Each named move below is a turn or a mirror, shown by a few rows before and after it. Which moves, in which order, take the first row of each later pair to the second? The first pair is answered.
k_984 (before -> after):
[ 0.60  0.38  0.96  0.25 -0.54 -0.93 -0.95 -0.31  1.12  0.80] -> [-0.10 -0.53  0.02 -0.19 -1.12 -0.93 -1.66 -0.22  0.72  0.08]
[ 1.48 -0.85 -3.67  5.04 -1.51 -2.98 -1.10 -0.60  4.12  2.22] -> [ 0.14 -2.41 -5.02  4.62 -2.29 -3.02 -1.78 -0.48  3.24  1.13]
[-1.37 -0.50 -0.49 -0.98  1.17  2.64  3.65 -1.31  0.63 -0.90] -> [-1.42 -0.94 -0.47 -0.93  1.47  2.54  3.95 -1.06  0.91 -0.89]
k_340 (before -> after):
[-0.11  1.19  0.24  0.55 -0.91 -1.16 -0.63 -1.41 -2.01 -1.28] -> [-0.29  0.66  1.13 -0.56 -0.20  0.25  0.14 -1.23 -1.43 -1.80]
[-1.38 -2.95 -2.77  0.26 -0.43 -0.91 -1.46 -0.15 -0.23 -0.83] -> [-0.49 -0.85 -1.53 -0.79 -0.58 -1.38 -3.04  0.62 -2.45  0.01]
[ 0.05 -0.88 -1.79  1.23 -0.01 -1.16  0.87 -0.89  2.29  0.63] -> [ 0.83  1.37  0.15  1.48 -1.20 -1.72 -1.56  0.65 -0.82  1.87]
k_174 (before -> after):
[-0.90 -0.40 -0.36 -0.64  0.69 -0.44 -0.16 -1.04  3.29 -0.37] -> [-1.06 -0.74 -0.81 -0.95  0.77 -0.43 -0.39 -1.02  2.59 -1.24]
[ 1.16  2.14 -0.74  5.10 -1.66 -2.41  0.21 -1.44  1.40  0.95] -> [ 0.00  2.12  1.61  2.45  1.08  0.73  3.65 -2.75  3.13  0.76]
[-0.23 -2.55  0.21 -0.43  0.49 -0.47  2.89 -0.30  0.86  0.04] -> [-1.23 -2.80 -0.77 -0.56  0.14 -0.80  0.74 -0.03 -0.48 -0.49]
[-0.57 -0.76  0.46 -2.21  0.64  1.71 -1.07 -2.23 -3.66  0.65] -> [ 0.12 -0.18 -0.28 -0.68 -1.20  0.05 -2.34 -2.19 -3.95  1.36]
Now pairs of rows:
(2 to 3 moves a pair)
[-1.61 -2.65 -3.29  2.09 -0.43 -1.29  0.17 -0.89  2.79 -1.14] -> [-2.42 -1.76  0.18 -2.69  2.10  2.58  2.23 -0.95  1.46 -1.35]
k_340 then k_340 then k_340
[-0.76  0.21 -0.52 -2.17 -0.52  1.14 -2.88  1.55 -1.29  1.36] -> [-1.56 -2.09 -2.75 -1.06 -0.65  0.34 -1.65  0.01  1.07  0.40]
k_340 then k_340
[-0.81 -1.18 -1.64  0.28  0.18  0.00  1.52 -0.73  1.66 -1.29] -> [-0.57  0.09  0.86 -1.57  1.12  1.26  1.66 -0.52  0.17 -1.52]
k_340 then k_340 then k_340
[ 0.67 -0.14  0.14  1.65 -0.31  1.46  2.44 -0.03  2.13  1.28] -> [ 1.86  1.78  1.91  1.60 -0.78  1.00  1.03  0.86 -0.15  1.66]
k_340 then k_340
[-1.69 -1.49  2.08 -4.80  1.56  3.00 -1.01  0.50 -3.96 -2.48] -> [ 3.48  4.16  3.94  1.68 -0.68 -0.75 -1.84  1.81 -2.63  2.72]
k_174 then k_984
[-1.63 -3.50 -3.78  0.43 -1.69  0.27 -1.04 -0.06 -0.22 -1.51] -> [-0.76 -0.35  0.63 -2.74 -0.59  2.51 -2.02  0.87 -4.44 -0.86]
k_340 then k_340
[-1.96 -3.25 -2.72 -0.23  0.16  0.54  0.44 -0.75  1.13 -2.64] -> [-1.42 -0.85  0.89 -3.23  1.56  2.55  0.10 -0.31 -1.89 -2.82]
k_340 then k_340 then k_340
[-2.65 -2.67 -0.59 -4.10  1.74  2.17  0.40 -0.91 -0.13 -2.48] -> [-0.64 -1.90 -4.16  3.34 -1.63 -2.98 -0.35 -0.65  2.29  0.25]
k_340 then k_174
[ 0.29 -0.57  2.22  0.33  0.83  4.07  2.70 -1.10  0.98 -0.68] -> [ 1.95  1.96  3.97  1.00 -0.42  2.49 -0.37  0.21 -2.17  0.06]
k_340 then k_340 then k_340
[-1.66  0.77 -0.47 -2.38  0.03  1.16 -2.23  3.37 -3.76 -2.01] -> [-3.29 -1.90 -3.65 -0.46 -0.38  0.39 -0.73  1.89 -0.20 -3.40]
k_340 then k_340
[ 0.08 -0.01 -1.60  2.21 -0.87 -1.22  2.97 -0.45  4.23  0.08] -> [-1.50 -2.33 -3.71  0.58 -1.59 -1.63 -0.59 -0.34  0.78 -2.56]
k_174 then k_174 then k_174
[-1.62 -2.99 -3.62  1.35  1.07 -0.04  3.20 -1.75  5.27 -1.67] -> [-1.10 -0.09  2.84 -4.27  3.53  4.15  3.16 -0.86  1.19 -1.21]
k_340 then k_340 then k_340
[ 2.34  2.27 -0.09  4.53 -1.82 -2.87 -0.35  0.53  1.28  3.65] -> [ 0.60  2.72  4.84 -2.97  2.01  2.75  0.90  0.15 -1.93  1.78]
k_340 then k_174
